Here are some points:
[ 52  30 -50  18  48  41  34  46  35  23  27 -29   3  39  38  -4 -43 -43 -47  36  24 -41 -38  32
 -21 -19  18 -26  25  42  27  28 -38 -41  30  -6 -14  31  14 -36  12 -40  21  20 -53 -21  12  39]
[  2  36  15 -43  46 -19  27 -30   8 -50  34  51  51 -18 -24  11 -22  50   8   9   9   2 -39  -3
 -43 -12  33 -54 -51  50 -18 -47   2  -8 -31  44 -48   4   3 -50 -55 -40  24  -5  32 -51  27   3]
[-19 -34  24 -42   8 -41 -11   4  37 -39 -12  27  18 -25 -24  -4 -53  47  53 -16  38  24  48 -35
 -18  33 -54  43  45  -2 -21  13  49  37 -27  49  54 -28 -51  39  44  34  50 -28  24  41  32 -34]
[ 18  22 -15  -7  -2  15   7  27  25 -11  47  13  13  26  50  24 -54 -39 -19  53  24 -12 -30  27
 -48  -2  45 -53 -31   5  53  -5 -27 -36   8  -1 -37  35  18 -53 -32 -27  29  29 -48 -16  40  26]
[ 41  36 -48 -35  35  45  37  34  -8 -34  29  34 -27  31  21  -8  10 -16 -11  29 -11  -5 -55  37
  50 -24  43 -39 -10   7  36  42   3 -14 -25  18 -19  24  44  -2 -40 -50  -7  43 -17 -27   7  46]
[ 46   6 -15  38  33  38   8  40 -16  41   7   8  35  14   8 -25 -42 -12 -29  25 -14 -19 -43  19
 -50 -27   1 -50   1  43   9  47 -31 -21  48  -2  -7  25  52 -45  14 -53 -13  46 -12   0  -5   8]
[  4  38 -35  34  29  14  18  45 -53  30 -13 -11  21  17  37 -33 -24 -29 -40  17 -43 -40 -26  28
  46 -30  19  -2   6  29  37  34 -44 -40  34 -37  -3  42  13   3 -23 -16 -49  39 -50  -5 -24  22]
[-46 -22 -31 -27 -35 -14 -13 -50 -22 -32 -14  18  16 -43 -51  32  41   5   6 -39 -22  32  13 -14
  21  20 -25  32 -37 -35 -49 -37  48  18 -34  14   7 -20 -24  14  50  30 -17 -16  52  53  29 -16]
[-16 -51  42 -38 -40   1 -39   3 -26 -39  -6  39  25   2   1  40   8  39  36   3 -32   5  26 -23
  26  49 -34  29  51 -27   2  20  -9  40 -45 -44  35 -22 -38  48  47  41 -21 -51  26  41  39  -2]
[-16 -26 -34 -24   8 -39 -11   2  38 -29 -10  36  24 -54 -44   0  -6  52  40 -35  32   6  12 -37
 -11  52 -33  24  50   0 -55 -11  -3  55 -19  40  50 -27 -46  32  30  40  44 -28   6  24  44 -21]
[ -8 -21   5 -39 -52 -28 -51 -11  43 -37  -3  42  34 -32 -35  13   3  35  43  -5  42   5  29 -28
  -1  48 -40  26  51 -51 -37  -6  10  52 -43  45  26 -25 -45  19  54  47  51 -21  21  22  45 -31]
[-11 -43  42 -30 -33   0 -23 -16 -17 -35  -6  37  27   1   5  43   8  29  18 -41 -16  17  53 -50
  35  54 -44  39  46 -26   5  10  -9   8 -43 -13  37 -46 -43  51  26   9 -11 -32   2  36  50   0]
[-23 -35  19  54 -14 -10 -37   0  20  53 -20  11  -1 -24 -19  35 -32   2  51 -52  21  23  29 -41
  17  40 -45  22  35 -14 -19   3 -45  49  12 -27  23 -48 -53  34  48  12  27 -35  17  12  13 -10]
[ -6 -25  53  20   0 -55 -50  -2  49  12 -44 -21 -33   8  11 -50  -2  48  28 -46  47   9  17 -11
 -55  21 -41  50  17  -6  18 -20  -8  15  26  27  38 -17 -35  26  50  30  50 -40  11  34 -15 -55]
[  9  31  -3  40  27  41  12  44  40  49  10 -29   0  -4  -5  13 -36 -55 -38  16  32 -49 -26  39
 -36 -16  22 -29   4  42  -3  43 -39 -47  51 -40 -11  43  36 -48  10 -30  39  38 -49 -14  32  48]
[ 26  34 -47  45  18  21  49  38  45  51  30 -45   0  -3  -6  10 -46 -44 -54  17  47 -55 -41  13
 -44  -7   0 -34  21   5  -7  17 -13 -39  52  23 -13  35  38 -42  15 -41  37  29 -27 -30  25  53]
[ 34  30 -22  -8  12  53  13  25  42 -12  50   6  36   6  14 -51 -30 -29 -26  22  51 -19 -15  11
  28 -54  22 -25 -32   8  11  -3 -41 -50   7 -24 -32  26  28 -17 -43 -13  48  24 -42 -28 -54  35]
[-38 -14  21 -25 -53 -30 -40 -33 -35 -28  -3  38  32 -25 -30  16  54  27   6  -1 -35  49  21   0
  10  18  -6 -21 -17 -52 -21 -30  51  43 -27 -11  19  -3 -10  27 -41   5 -42 -14  39  -2  51 -37]
[ 29  44  27 -41  30  53  15  40 -16 -46  15  32 -40  37  33 -18  10 -49 -12  30 -19  -5 -22  43
  51 -34  12 -35 -13  44  27  39   5 -14 -50  -3 -27  52   9  -4 -48 -24 -18  38 -14 -47   0  14]
[-25  -6  31 -11 -16  -5   0 -29  51 -14 -33 -34 -29 -14 -11  52 -40  14  11  -4  55  54  41 -46
  24  42 -51  38  18 -18 -13 -22 -54  41   5 -51  21 -37 -52  34  21  42  22  -2 -15  32 -16 -12]
[-37  -5  35  -5 -48  -6 -45 -31 -48  -5 -26 -19 -24  -5  -5  38  55   1  15 -43 -52  47   9 -23
  25  53 -10  -3 -25 -45  -3 -30  38  11 -16 -26  17 -41 -10  18 -23  33 -55  -3  34   4  -5 -14]
[ -7 -31 -46 -34   8 -32  -5  -4  42 -31  -8  31  22 -54 -47  -1  -3  46  13 -50  43   8  34 -34
  -9  33 -45  40  50   2 -42 -10  -7  33 -16  22  32 -47 -46  29  48  55  48 -22  25  38  37 -36]
[ 32  35 -27  42  48  35  13  30 -52  42   2 -20  44  -5  -7 -39 -25 -20 -42  16 -44 -42  -5   5
   0 -32  33  -3   9  41  -6  40 -54 -34  50 -50  -8  27  32 -21  18  -6 -37  46 -23  -5 -31  26]
[-46 -13  27 -19 -54 -14 -34 -44  11 -23 -46 -36 -39 -21 -18  40  38  29   5 -16  10  45   9 -32
  14  28 -24  39 -38 -53 -18 -43  28  12 -49  41   6 -22 -22  12  46  53  22  -8  42  53 -29 -16]
[ 42  40  17  49  39  43  40  55 -45  42 -11   7  25  53  53 -52 -24 -11 -19  25 -54 -22 -11  40
 -41 -52   3 -35  14  38  50  27  -8 -35  43 -51   2  53  20 -40 -18 -17 -48  18 -32  -3 -38  48]
[-19 -36  49 -16 -27  -1 -20  -3  -2 -17 -51 -47 -44  22  20  42  19  43  54 -53   0   6  36 -50
  31  30 -31  48  53 -26  22  -2  13  30 -35 -24  54 -52 -31  37  54  10   6 -24   6  22 -37  -6]
[-25 -22  41 -47 -46   1 -31   5 -39 -43  -6  40  28   3   4  37   0  32  29   2 -34  12  42 -25
  46  10 -48  34  53 -40   1  -7 -17  40 -54 -37  31 -28 -40  50  22   8 -40 -18  16  29  43  -1]
[-18  -7  31  14 -47   5 -19 -19 -53  12 -46 -31 -31 -16 -14  50  30  43  53 -26  10 -54  46 -29
  46  21 -27  33  43 -46 -15  -8  23   4 -47  46  53 -30 -25  44  20  28  11  -8  -2  32 -55   0]
[ -9 -34  29 -31 -22 -54 -51 -22  10 -34  -1  43  40 -14 -13 -53 -12  46  33 -46  22  11  22  -6
 -51  26 -41  37  48 -20 -11   7  26  48 -28  32  42  -5 -42  46  32  46  29 -34  24  22  41 -55]
[-15 -53  16 -36   7 -38  -8 -11  41 -34  -7  31  30 -19 -23   0 -45  31  30 -14  38  24  22 -35
  -5  50 -48  51  42   0 -24 -16  -2  33 -13  36  47 -34 -54  26  42  39  47 -51   6  17  34 -32]
[  0   7  29 -55   4 -48  -1 -48 -34 -54  33  54  49  23  54 -34  27  33   0  54 -37 -11 -19 -15
  53 -35   3 -48 -52  47  55 -53  20 -30 -50  -8 -54   5   1 -18 -55 -14 -26 -24  30 -19 -12   1]
[ 25   0 -39  40  40  40  29  40   5  36  30 -11  11  48  27 -32 -30 -22 -37  45   6 -38 -46  33
   0 -37   1  -8 -12  26  33  41 -42 -52  34 -21   3  10  16 -20   4 -25   5   8 -53 -23 -21  15]
[ 50  49 -51 -46  45  52  36  51  -9 -46  17  35 -34  37  37 -10  11 -24 -12  36 -10  -6 -49  21
  47 -26  25 -29  11  15  35  49   5 -16 -33  15 -10  22  34   0 -40 -51  -5  14 -16 -54   8  44]
[-17 -28 -35  12 -10 -44 -30   6  18  13 -23  15   1 -55 -42 -35  34  39  50 -17  26   7  47 -27
 -39  38 -24  25  40 -10 -50 -12  29  17   9  33  48 -29 -17  17  33  41  40 -27   3  42  14 -51]
[-29  -6  28  -4 -41  -6 -25 -26  50   0 -30  -4 -12  -2   0  45 -38   5  40  -1  50  51  13 -37
  30  53 -55  23  -8 -38  -1 -21 -52   8 -40 -38  24 -37 -45  42  45  34  30  -3  -9  25  -2 -10]
Then 16 other points, each followed by its number:
[ 11  43 -16  44  30  54  21  53 -41  27  12 -14 -19 -13 -13  18 -19 -34 -47  13 -40 -37 -11  45
  19 -10  46 -11  26  35 -11  31 -49 -32  47 -12  -7  48  29 -14   2  -7 -44  33 -41 -45  30  37] 0
[ 43  23 -49  22  19  51  14  16  54  17  21  11  20 -40 -45  32 -20 -14 -23 -21  54 -15 -39  10
 -27   0  41 -40  31  20 -52  48 -37 -25  29 -16  -8  49  53 -41 -20 -29  46  20 -18 -28  47  14] 1
[ 46  42   5  24  27  31  36  29  -5  20 -54 -51 -52  44  47 -46   3 -35 -37 -37 -10 -50  -4  29
  51 -42  53  -6  13  22  39  38  -8 -23  32  32   0  28  21  -2 -24  -3  -2  16 -16 -27 -50  10] 2
[ 23  13 -11  54  38  21  26  35 -20  53  -4  29  33 -40 -47 -26   2  -8 -18 -24 -14  -8  -6  26
 -23 -39  28 -24  12  30 -36  38 -38 -18  53 -45  -4   2  49 -39  -4  -8 -29  41 -37   3 -12  22] 3
[  6  38  -6  -3  35 -11  38 -13 -55  -4  37  51 -25   6  12 -30  13 -25  15  34 -29   4 -49   1
 -12 -41  14 -24 -46  50   5 -46  32  -5  16 -39 -45  11   6 -28 -43 -54 -34   1  34 -26 -17   6] 4
[ -3 -30  37   5  -9 -50 -18 -18  40   3 -47 -49 -54   7   9 -29 -27  51  36 -52  44  13  21 -18
 -48  30 -52  51  24 -11   8 -14  29  35  16  48  39 -24 -53  55  46  23  46 -24  23  36 -46 -50] 5
[ 39  49 -37 -26  52  -8  52  -8  14 -31  35  55 -46 -16 -15  22  -5 -17  47  12  18  22 -42  -1
 -31  -6  35 -37 -47  48 -13 -46  11  -3  -2  40 -47  22   5 -40 -51 -50  27   0  29 -41  42   5] 6
[ -8 -37  38 -14 -15 -54 -28 -14  41 -12 -46 -48 -55   2   3 -43   1  10  42 -40  33   3  22   2
 -52  19 -39  30  49 -15   1   3  45  54   5  43  47   0 -39  37  22  20  41 -34  14  31 -47 -48] 7
[-55  -3 -10  -6 -13 -37   3 -54  54  -6  41 -48  50  55 -28  54 -49  -3 -17  53  54  44   1  50
 -24  -1 -53  -2 -54 -43   4 -54 -43  -2  -1 -54 -52 -45 -52 -29 -30  50  52  27  32  46  51 -51] 8
[ 40  14 -23 -53  40  23  45  44  -3 -55  26  35   7  28  24 -37   6 -26 -10  38  -1  -3 -34  19
  36 -47  48 -34   2   9  26  42 -16 -19 -38  16 -19  46  52  -1 -27 -46   6  44 -14 -34 -30  51] 9
[-42 -27  33 -12 -52 -35 -43 -37  35  -9 -35 -24 -27 -12 -12  15  43  15  16  -8  37  44  23 -44
  -3  14  -7   6 -23 -54 -13 -32  47  16 -49  53  14 -51 -13  20 -12  36  43 -36  49   6 -18 -33] 10
[-47 -11  11 -30 -20 -18 -11 -45  -5 -30 -54 -53 -52 -38 -34  35  37  47  -2 -48  -9  40  17 -11
  26   5 -26  54 -40 -29 -31 -40  40  21 -26  26   6 -13 -23   5  47  13   1 -10  45  51 -50 -15] 11
[ 18  47 -33  51  19  16  40  32 -30  39   0 -18  40 -16 -16   8 -36 -43 -37  11 -28 -46 -14  13
  23 -12   6 -15  26  34 -15  47 -40 -47  44 -46  -2  13  51 -16  20 -15 -37  36 -35 -17  28  38] 12
[ 10  55 -24 -26  44  27  51  11  -8 -18  12  45 -55  -9 -11 -38  21 -48  -5  13 -10   4 -31  14
  11 -46   5 -11  16  46  -8  27  17  -7 -12   1 -12  43  39 -18 -15 -32 -31  18 -10 -38 -42  53] 13
[-18 -43  54 -20 -23   2 -21   5  -1 -15 -40 -24 -42  24  26  42  19  42  37 -22  -2  18  16 -33
  39  29 -37  50  42 -24  11   2   8  42 -30 -10  43 -51 -34   8  34  45   4 -42  23  33 -22  -3] 14
[ 32  20 -45 -19   3  25   4  22  19 -18  46  14  15  51  53  16 -35 -39 -27  52  29 -18 -29  43
 -21  -5  53 -20 -23  13  49  16 -35 -54   1 -33 -35  37  40 -40 -39 -37  33  11 -52 -16  42  16] 15
Which two of these numbered points are nearest to each point below, looking only along the 2 directions in which the first points spread most? Their numbers follow each, nearest first.
[ 17  16 -21  45  33  51  25  45  22  43   8 -18  -3 -50 -45   9 -13 -54 -33 -32  40 -16 -18  42
 -17 -11  34 -18  20  17 -42  45 -30 -36  53   3  -5  53  30 -31   8 -11  27  28 -42 -46  27  54] > 1 3
[-49 -24  10 -40 -55 -21 -54 -42  10 -43 -19   3   4 -27 -27  28  32  30   2 -10   7  41   5 -40
  14   7 -15  55 -39 -40 -28 -42  28  19 -33  46  11 -33 -17   9  44  27  16 -29  50  54  20 -25] > 10 11
[ 11  18 -20  30  10  30  21  51  23  32  11 -49   3  36  44  -6 -46 -32 -54  48  25 -32 -24  11
 -26 -17   5 -21  12  45  31  51 -53 -45  34 -54 -20  40  18 -35  17 -31  18   8 -45 -25  15  36] > 12 1
[ 14  46 -27  43  36  47  52  20 -22  37  29  -2 -12  -7  -4   8 -17 -45 -29  19 -23 -32 -40  49
  29  -8  42  -5  16  41  -2  18 -29 -25  42 -25   4  44   6 -14   2 -52 -21  41 -35 -53  37  11] > 0 15
[-54  -3 -19 -11 -16 -40   0 -55  50 -10  53 -50  55  55 -39  54 -47  -3 -22  53  53  30   1  51
 -29  -5 -54  -5 -53 -42  -2 -55  54  -3 -13  50 -53 -33 -50 -30 -42  35  55  10  40  49  53 -52] > 8 14
[ 45  22 -50   6  43  35  19  47  21   4  11 -35  -9  32  16 -16 -31 -17 -49  32  17 -42 -45  33
  41 -26  55   3  -4  37  23  23 -40 -51  18 -11 -18  13  53 -12   8 -54   8   6 -46 -20   4  30] > 0 12
[-28 -45  51  14  -4 -46 -21  -6  52   8 -48 -45 -38  16  13 -35   5  51  32 -47  49  25  54 -55
 -37  46 -43  42  46  -5  20   2   7  45  24  35  40 -53 -41  40  24  25  49 -46  10  39 -33 -50] > 5 7
[-31  -3   3   0 -13   4   2 -25  -4  -3 -53 -54 -45 -38 -25  50  17   9  46 -38  -6  53  20 -42
  24  29 -30  18 -11 -17 -38 -18   3  10  -2  24  25 -30 -31  31  38  50  -1   3  -7  21 -52  -7] > 14 10
[-29  -8  30 -19 -19 -13  -2 -23  53 -19 -49 -30 -32 -18 -18  29 -52   8  38 -12  53  48  43 -50
  13  19 -52  21  20 -20 -16 -23  55   6  -3  55  23 -36 -51  22  27   2  12  -6 -21  20 -30 -13] > 7 5
[ 25  25  10  27  34  24  24  49 -53  24   3 -30  38  52  48 -41 -15 -28 -46  42 -46 -48 -10  28
 -14 -43  41 -13 -13  10  43  29 -13 -23  35 -42   3  11   8 -35 -13 -18 -48  48 -27  -8 -45  49] > 15 0
[-45 -50   8 -38  -7 -32 -22 -37  27 -45 -22  -5  -6 -29 -36   5  33  24  25 -30  16  54  27 -44
 -15  27 -12  13 -16 -10 -26 -25  55  29 -34  51  16 -35 -12  13  -9  38  24 -54  49   9   5 -40] > 10 11
[ 50   2 -25  51  36  40  43  29 -18  54  -2  29  29 -53 -40 -31   1  -6 -16 -51 -18  -6  -5  55
 -26 -32  45 -22   5  38 -48  48 -35 -20  53  -9   2  12  15 -38  -9  -3 -27  49 -40   3  -5  50] > 3 12
[ 21   3 -27  26  49  55  15  45 -41  16  21  23  32  51  49 -37 -51 -47 -18  44 -46 -14 -26  27
 -32 -44  54 -31  23  18  32  53  -3 -26  37 -40 -16  50  46 -47 -14 -26 -39  22 -21 -18 -33   9] > 15 0
[-27 -50  48  18  -8 -49 -46 -21  48  11 -42 -33 -28  10  19 -44  -2  21  49 -38  53  11  33 -17
 -43  42 -46  50  43  -2  16   8  -6  53  22  22  49 -13 -42  35  45   6  49 -54  18  16 -24 -54] > 5 7
[ -3 -29  50  43 -26 -26 -38 -19   2  34 -29 -16 -18  34  42   7 -41  54  45 -29   2  12  44 -43
  -1  18 -54  52  54 -19  40  -9  21  10  -8  12  29 -50 -54  52  49  38   7 -35  24  19  -3 -17] > 7 5
[-21 -54  42  33 -55 -30 -35  -5 -28  51 -23   2  -5  15  12   8  26  28  35   4 -27 -28  37 -30
  -6  48 -14  19  47 -40  13  -2  36  14 -26   5  52 -32 -15  49  36  49 -19 -55   5  18 -21 -34] > 14 10
[-42 -39 -11 -53 -11 -38 -20 -34  30 -48 -32 -16 -10 -43 -49  -2  40  30  16 -18  22  48  32 -11
 -17  40  -8  13 -17 -12 -40 -33  46  43 -48  50  22 -12 -13  11 -11  37  26 -30  38  10  -6 -38] > 10 11
[ 39   6   3  -1  48  -9  54  -1 -51  -7  38  48 -18  10   6 -30  13 -16  26  24 -47  22 -35  -2
 -10 -30  24 -45 -48  51   5 -45  27  -4  12 -30 -49   2   4 -33 -45 -49 -52   0  29 -38 -10   5] > 4 9
[ 37  52   9  10  19  44  22  14 -54  16  43  -5  47  27  32 -40 -14 -27 -38  40 -50 -18  -7   8
  50 -38  49 -15 -27  16  24 -11 -34 -37  22 -43 -38  41   7 -10 -35  -6 -43  34 -31  -9 -35  25] > 9 13
[-24 -20 -30 -32 -19 -25  -4 -24  48 -26 -25 -18 -16 -49 -46  26  40  37  25 -19  35  46  16 -40
   7  11  -3  14   8 -25 -45 -24  43  14 -14  53  30 -51  -2  16  -4  18  -3 -13 -22  14 -14 -18] > 14 10
[ 45  16 -31   1  43  37  51  35  15  -1   1 -32 -19  19  24 -19 -33 -37 -52  32  14 -48 -12   6
  45 -35  51   6 -13  25  15  50 -42 -46  15 -25 -22  14  11  -6   3 -11   1  38 -48 -46  -9  42] > 0 12
[-54  -2 -46   4  -3 -29   4 -55  55   4  52 -20  52 -40 -46  55 -20  -2 -11  -5  49  30   3  13
 -14   1 -47   1 -52 -36 -50 -54 -47  -1   9 -35 -49 -15 -48 -26 -27  14  54  53  47  45  53 -43] > 8 7
[-37 -46   7 -33  -5 -29 -17 -35  32 -40 -28  -2  -7 -27 -29   5  44  24  23 -54  27  43  18 -54
 -13   6  -8   3 -28  -7 -26 -29  37  36 -22  49  13 -53  -3  27  -8  16  31 -43  44  13   6 -42] > 10 14
[ -5 -46  52  15   0 -41 -29   2  38   6 -47 -40 -43  18  18 -32   5  44  12 -34  43  23   6 -45
 -38  49 -37  46  54  -5  13   4   6  42  26  27  50 -43 -37  32  32  42  48 -50  21  44 -34 -42] > 5 7
[ 53   2  -6  10   5  42  37  27  17   6  14 -30 -21  24  21 -14 -32 -50 -42  37  23 -47 -34  12
  35 -22  22   5   0  30  14  34 -36 -51  18 -48   0  25  48 -11  11 -32   6   6 -54 -21   5   8] > 12 0
[ 38  51  22 -32  53  -9  18 -17  13 -33  36  50 -48 -14 -14  21 -12 -33  52  12  17  14 -27  -4
 -42  -6  38 -51 -47  44 -14 -44  11  -5 -22  42 -47   3   5 -50 -48 -31  26   1  37 -45  46   6] > 6 13
[ 17  48  30 -29  12  33  42  34 -14 -29   5  43 -51 -15 -16 -43  20 -53  -5  11 -13   1   0  52
   6 -47  51 -14  -3   1 -14  42  10 -10 -11  -9 -17  33  43 -24 -19   0 -27  42 -13 -44 -39  16] > 13 4
[ 21  50  23   0  42  19  50  35 -45  -4  13  37  11  47  45 -47 -21  -7  -8  37 -53   0 -25  11
 -46 -46  39 -33   3  22  46  32  15 -11  13 -30   4  23  25 -45 -27 -26 -51  34 -10 -11 -38  31] > 9 13
[ 46  34 -34  51  10  24  28  48  35  41   2 -19  15 -52 -53   7 -22 -19 -45 -16  45 -38 -13  25
 -19 -10  40 -18  -1  32 -41  26 -32 -42  52  -4 -11  49  38 -32   6 -19  34  43 -43 -10  31  43] > 1 3
[  7  15  10  19  29  11  12  13 -49   8  54   0  46  29  25 -49 -29 -23 -44  29 -55 -33  -9   5
  42 -38  35 -13 -27  14  19  26 -33 -35  24 -29 -41  15  22  -9 -34 -10 -44  53 -34  -7 -35  38] > 9 13
[ 23  11 -33  27  11  46  18  31  16  31  25 -55 -13  40  42  -3 -17 -23 -50  43  14 -54 -50  10
 -40 -21  52 -32   0  16  30  55  -1 -32  42  30  -6  19  33 -44   8 -32  19  50 -32 -24  17  48] > 12 0
[ 35  45 -12  40  28  28  30  50 -48  47  23  42  41 -46 -40  -9 -13  -5  -8  -8 -53  -2 -28  42
 -10 -20  26 -30 -11  26 -35  43 -30 -13  45 -45  -9   5  17 -28  -2 -14 -34  45 -13 -13   7  12] > 2 0
[ 37   4 -54  53  28  17  20  27 -44  48   8 -13  48   0   4 -34  -8 -13 -31  20 -42 -30 -48  35
  10 -48  13  -1   9  34   3  52 -51 -18  46 -43 -21  32  51 -17  18 -47 -42  30 -18  -5 -25  42] > 0 15
[-50 -45 -28  28 -19 -27 -24 -45  -5  31 -26 -22 -20 -48 -48  29  28   6   3 -44  -8  34  19 -54
  -3  17 -19  45 -35 -19 -45 -38  35  10  32  26   8 -48 -20   6  26  42  -3 -37  55  50   9 -39] > 14 10
[ 53  45 -32 -10  55   8  54   8   4 -13  48 -35 -29  45  44  22  -9 -40 -50  32   5 -51 -44   2
  16  -8  13 -10 -41  51  44 -34 -50 -26   6 -53 -43  18  29 -15 -32 -39  12   5 -13 -35  37  11] > 15 2
[ 38   1 -36 -21  -2  30   6  22  27 -19  39  -7  18  54  49  29 -54 -53 -36  51  18 -34 -16  10
  -8  -3  38 -38 -24  35  48   2 -36 -43   0 -19 -34  15  37 -27 -46 -21  33  39 -51 -51  43  40] > 15 0
[ 53  54 -42   7  13  45  27  53  18   5  16 -52 -10  12  14 -15 -13 -34 -55  34  15 -45 -31   8
  29 -24  38   5  19  40  29  30 -30 -46  19   6 -28   5  19  -8  14 -18   9  40 -50 -38   6  21] > 12 0
[ 40  35   0  -8  21  11  39  46  11 -10  16   6 -39  18  23 -33 -48 -49 -30  37  12 -33 -12  43
  30 -40   8   7  10  17  35  11 -48 -53   8 -29 -23  34  28  -8  16 -13 -16  24 -51 -39 -23  13] > 0 2
[-27 -33  32 -24 -20 -52 -37  -7  26 -22   2  45  42 -11 -11 -55  -6  27  20 -43  27  18  43  -5
 -54  16 -46  19  39 -21 -12  -9  22  48  -5  27  43  -5 -47  42  53  48  30 -38   9  30  38 -54] > 7 5
[  3   4  -2 -29 -11 -54 -13 -51  46  40  31  49  45   0  54 -54  15  26   6  55  35 -34 -37 -36
  54 -54  30 -43 -55  51  55 -54  -3 -54  55  54 -55   0  -3 -27 -45 -34  22 -45  28  -3 -51  -6] > 6 13
[ 52  32  -8  38 -29  32  -9  15 -31  37  51 -10 -54   7   5 -24  21 -20 -34  21 -27 -37 -17  53
  53 -41   9  11 -30 -13   6  -5 -25  -2 -39 -18 -32  39  31   3   3 -17 -36  26   3 -50 -20  40] > 13 6
[ 55  54 -10  20  22  43  50  43  -3  30  24 -37  37  50  19 -50 -34 -38 -48  50  -4 -35 -11  38
 -16 -53  11 -17  32  12  41  52 -24 -37  37 -20 -16  51  40 -29 -14  -8   5  32 -32 -30 -54  23] > 0 15
[ 43  48  29 -48  50  -8  47  -9 -30 -47  40  51 -54   9  11 -13  13 -54  43  23 -34   9 -34   3
 -11 -21  13 -34 -45  52  12 -45  25  -5 -37  -4 -51  17   6 -30 -50 -24 -23  -1  35 -41   8   8] > 4 6
[ 37  19 -35  53  32  19  30  46  -8  52  -2  33  37 -54 -55 -17   9  -5 -13 -36 -13  -3  -3  42
 -19 -34  23 -52 -12  21 -51  29 -34 -16  54 -10  -2  29  12 -34 -30  -5 -21  40 -30 -16   1  31] > 3 12
[-20 -25 -45 -11  17 -34  -8  -6  47 -14  -7  37  24 -51 -54   2 -14  34  45 -23  43  16  53 -43
  -4  55 -42  31  27   0 -50 -14  -2  54   6  38  30 -41 -43  36  35  51  36 -32  10  47  45 -25] > 5 7
[  1   3  18 -13   3 -51  -2 -50 -51  46  32  52  50  14  55 -51  20   8   2  55 -54 -23 -32 -27
  51 -50   4 -33 -55  47  52 -53  11 -44  54 -27 -55   1  -8 -19 -45 -22 -41 -40  33   3 -34  -2] > 4 6
[ 14  39 -39  19  41  16  16  37 -46   8  39 -27  42  25  30 -39  -4 -21 -45  42 -45 -44 -13  34
  39 -43  34 -17 -16   5  19  19 -16 -21  19 -46 -35  48  21 -10 -37  -9 -39  13 -20 -18 -29  34] > 9 13
[  2  42  -2  -1  38 -16  13 -32  10  -6  33  54  49 -29 -26  12 -34  54  32   5  10   3 -38  -5
 -53 -13  29 -55 -50  53 -24 -48 -14  -8  13  29 -48  16   3 -52 -54 -49  21  -4  33 -48  34   4] > 6 13
[-18 -44  50   9  -3 -53 -30  -1  46  11 -36 -26 -23  20   7 -45   3  29  39 -24  48  24  31 -53
 -45  32 -31  36  29  -3  17 -14   3  27  27  35  52 -42 -34  38  53  49  45 -43  11  20 -11 -51] > 5 7
[ 31  37 -19 -52  -6  50   2  18  11 -45  44 -22   2  23  27  11 -16 -32 -45  49   9 -28 -18  20
 -45  -9  27 -40 -33   3  45  -5  16   1 -54  39 -33   6  32 -43 -50 -38  19  34  15 -52  39  19] > 13 9
[ 21  30 -54  36  37  39  51  42  36  54  20  12  13 -30 -23  10 -33 -24 -17   4  30 -12 -55  34
 -45 -14  21 -46  10  14 -30  50 -11 -35  48  33  -3  20  47 -49  11 -53  38  40 -26 -12  30  10] > 1 12
[ 28   8  -5  10  21  14  28  22 -21  13  47  -3  45  35  22 -48 -23 -38 -25  27 -24 -39  -8  17
  44 -53  44 -13 -18  10  26  20 -50 -39  20 -33 -40  27  22 -11 -38  -6 -23  24 -39  -6 -48  34] > 15 13
[-55  -2 -26 -49  -3 -27   5 -54  53 -44  49  -8  52 -42 -37  55 -10  -2 -10  -3  55  43   4  45
  -2   2 -34   2 -53 -32 -39 -53 -37   0 -46 -18 -51 -13 -45 -22 -33  31  54  21  43  42  54 -40] > 8 14
[ 38  55 -55   5  53  10  55   9  17  -2  45 -43  -6 -31 -30  33  -2 -27 -54   7  19 -54 -29   4
  45   0  45   0 -43  54 -28 -35 -46 -22  15 -50 -42  13  26  -4 -22 -44  23  10  -5 -42  46  29] > 2 0
[-26 -14  39 -40 -32 -22 -19 -25  40 -35 -42 -33 -25 -13  -8  37  50  53  45 -51  26  36  18 -48
   7  31  -2  17  -8 -31 -37 -19  33  13 -37  55  22 -54   1  36  -6  54 -12 -12 -40  14 -24 -29] > 10 11
[-54  -1  14 -23 -45 -11 -45 -54 -49 -25  43  20  54 -20 -33  54   7  -1  -4  10 -42  27   5  16
  18   3 -36  28 -49 -42 -26 -51 -19   3 -21 -36 -46  -8 -40 -16 -18  48 -43  54  50  46  51 -26] > 11 10
[-51 -32  35  -6 -37 -46 -55 -51 -26  -6  42  45  53  -2  -2 -12  24   2  -2  -4 -48  29   3  53
 -40   4 -32  37 -46 -41   0 -48   9   4   2 -22 -44  -4 -30  -3  -7  43 -36 -49  36  43  53 -49] > 11 10
[ 16  53 -22  30  37  52  10  42  24  32  28   4  32  29  29 -18 -50 -22 -28  38  20 -27 -37  37
 -47 -23  49 -40 -11  10  40  33 -25 -38  28   2 -14  40  34 -50   9 -33  17  32 -53 -10   0  29] > 12 0
[ 35  53  -1  35  51  10  31  51  19  26  14  14 -30  35  27 -16 -38 -48 -33  39  22 -10 -29  50
 -53 -28  19 -51  -5  24  35  50 -20 -45  39   9 -18  29  16 -53   9 -40  17  37 -44 -36   6  47] > 12 0
[ 12  26 -50 -15  54   3  53   7  -6 -19  37 -50 -29  26  33  -3  17 -30 -55  29  -6 -51 -48   6
   8 -16  30 -18 -44  53  24 -37  42   0  -7  30 -45  26  12 -22 -37 -34  -5   4  28 -43  20  15] > 13 9
